Each row is where one point has got to under a steady rotation. How many steps took it there?
The counts run from 0 to 119.
[ 97 132 121 154 163  87 117 117  73 128  95 112 106 130 158  78 122 134
 115 146 150 168  96 126 148 155  75 150 135  97 127  71 111 153 134 104
 120 122]  70
[140 132  91  73 162 107 126  96 103 157 134  74 134 112  99 130 113 124
 181 136 171  87 133 161 116 113 129 104 174 137 130 112 171 130 127 112
 109 116]  20
[115 138  96 116 150  84 134  87 133 174 122  97 111 107 117 146 105 114
 127 153 138 106  79 152  84  69 107 129 173 117 125  96 156  93 121 145
 123 107]  86
[137 148 132  99 154 100 109 120 139 157 117 125 111 126 143 166  69 113
 199 144 189 101 118 115 107  83 116 167 146 118 128 144 141  83 148 120
 126 139]  94
[104 120  95  90 153 110 130  78  89 158 153  80 126 119  95 108 134 129
 151 147 164  87 111 156 111 100 113 114 160 125 148  91 173 121 127 107
 106 140]  84
[107 135  71 114 163  82 175 107 100 125 150 104 154 116 121 121  87 130
  90 108  92 142 107 160 145 113 121  94 116 122 177 137 137 126 137 108
 152  89]  117
[155 155  97  92 170 103 130  79  92 141 159  89 126  81  92 109 119 155
 172 133 161 103 101 154 140 105 123 117 156 146 133  98 162 130 113 100
 110 100]  19
[109 126  84 127 149  59 137 145 114 155 103 144 155 129 138 155  57 135
 106 128 127 135  96 113 164 139 104 157 148 123 140 121 126 163 166 141
 177 116]  39
[121 146 115 106 192 113 166 113  84 107 167 132 163 119  76 100  87 144
 133  98  97 111 102 149 143 140 115 124 121 129 194 105 141 155 136 105
 120 102]  49
[130 143 139 161 170  88 158 123 150 124 108 144 121 137 156 127  64  86
 161 130 109 146 130 145  64  99  97 121 122  78 161 110  91 112 137 112
 118 104]  60
[ 92 130 101 115 142 120  83  98  57 155 101 113 124 134 154  97 119 143
 152 160 162 138 115 137 110 146  92 146 162 103 159  85 166 146 150 133
 107 168]  7
[117 134 125 138 170 105 136  94  85 133 146  89 143 122 112  83 153 159
 143 130 176 111  64 148 130 114 107 138 133 157 160  82 135 152 138 130
  89 135]  79
[120 127 107 109 133  61  98 134 123 159  99 126 149 102 153 166  41 121
 133 147 156 145 116 121 155 140  95 150 175 117 120 128 114 167 144 135
 150 112]  103
[ 99 117  70 108 151 117 163 123 110 141 133 117 154 136 125 146  83  93
 133 134 106 122 148 186 101 127 118  88 145 102 202 139 152 126 161 123
 124 121]  119
[111 132 123 139 163 123 143 111 123 106 114 131 128 134 140 127  83  74
 184 142 118 143 154 150  69 124 120  93 123  75 191 117 110 113 155  93
 107 119]  59
[141 133 109 105 141 103 148 132 138 156  98  98 145 140 143 167  85 100
 194 148 194 111 124 138 123 101 147 133 139 113 154 153 138 109 170  90
 145 130]  29
[102 115 140 170 153  86 112 112 128 153  85 110 130 127 167 117  96 130
 119 158 144 149  93 141 108 139  72 143 169 121 132  79 104 170 142 166
 100 126]  73
[132 144 105 136 155 101 139  79 122 141 122 114 119  87 134 150  92 115
 149 132 177 127  62 105 112  71 140 138 133 109 135 111 142  75 132 111
 155 115]  91
[ 98 120 120 132 142 108  79  97  95 168 104 116 124 130 157 125 102 130
 144 154 157 141 111 135  94 133  84 153 184 108 143  91 147 144 143 168
 105 160]  8
[129 122 119 135 148 121  91  95 108 149 118 112 155 118 121 136  93 149
 188 150 166 116 110 140  97 122 117 143 181 124 157  98 161 166 145 170
  85 151]  12
[ 87 137 130 125 165 111  99 114  74 146 109 112 100 157 160 100 121 140
 157 150 157 139 139 139  97 133  89 163 146 111 165 121 140 123 157 108
 104 173]  3
[128 100 109 107 127  98 130 147 103 149 119 116 179 114 136 156  63 136
 173 149 179 133 137 130 167 146 125 114 170 126 167 131 124 190 159 130
 129 131]  106
[ 99 138 144 147 175  77 119 125 116 154 120 114  97 159 186 117  97 128
 152 153 143 137 118 146  87 101  91 170 132 110 157 136 104  97 145 135
  91 136]  0
[ 98 120  81  94 134 112 132 151  74 152 103 120 146 150 127 130  73 133
 141 126 157 117 136 113 172 156 109 141 133 122 159 127 145 166 182  98
 157 142]  37
[107 110  90 118 134 129 133 137  82 132 108 123 171 124 113 140  90 137
 139 126 153 134 113 123 166 159 115 135 152 129 186 111 136 194 185 118
 158 144]  41
[135 152 107 114 146 122 122  76 102 128 123 119 124 101 132 136 102 110
 185 138 193 123  89 101 125  84 149 142 111 102 154 115 158  85 148  76
 140 129]  92
[ 99 129  71  99 158 111 177 108  81 131 136 112 151 119 121 116 101 129
 118 121 102 124 130 163 133 126 131  91 123 111 193 123 154 126 151 101
 144 107]  118
[107 138 114 135 163  94 160  99 143 125 123 133 133 114 124 138  68  89
 123 128  70 138 121 152  84 109 116  97 140  86 159 111 119  99 137 125
 135  79]  56
[125 128 109 120 147 104 121  84 137 160 110 117 118 111 136 180  75 108
 156 140 168 115  87 127  92  58 131 135 164 105 139 126 144  79 142 137
 134 115]  90
[125 157 115  91 153  61 110 130 115 163 109 138 112 122 136 152  48 126
 154 132 152 124 103 114 158 118 107 169 157 115  94 145 121 112 134 104
 150 128]  99
[121 142 131 123 179  82 134  87 114 161 152  88 122 115 111 120 116 140
 115 154 157  98  74 161 114  83  97 147 167 158 133  96 139 115 118 147
  91 109]  82
[133 120 117 106 152 104 150 142 102 145 157 113 187 120 114 128  83 142
 180 134 155 118 140 153 178 149 135 121 151 156 188 131 121 183 162 119
 109 137]  110
[132 141 128 136 180  98 155 149 136 130 163 158 167 135 102 151  51 139
 120 123  95 112 111 145 106 112 105 131 151 136 182 125 121 169 159 162
 105 113]  47
[132 149 133 166 178  87 159 103 121 101 118 135 112 112 155 105  79 102
 143 120 112 153 101 130  99 110 113 131  84  92 158 101  89 103 131  93
 139  91]  61
[113 151 139 138 179  83 132 118  80 115  96 124  97 141 157  64 110 126
 148 125 129 144 114 133 121 153  87 142  93 104 130  92 110 123 135  71
 122 130]  66
[123 119 120 110 175 131 133 105  98 156 157  89 138 145 108  93 152 144
 169 155 178  91 108 165 113 107 103 141 167 153 164  90 145 149 144 140
  78 138]  80
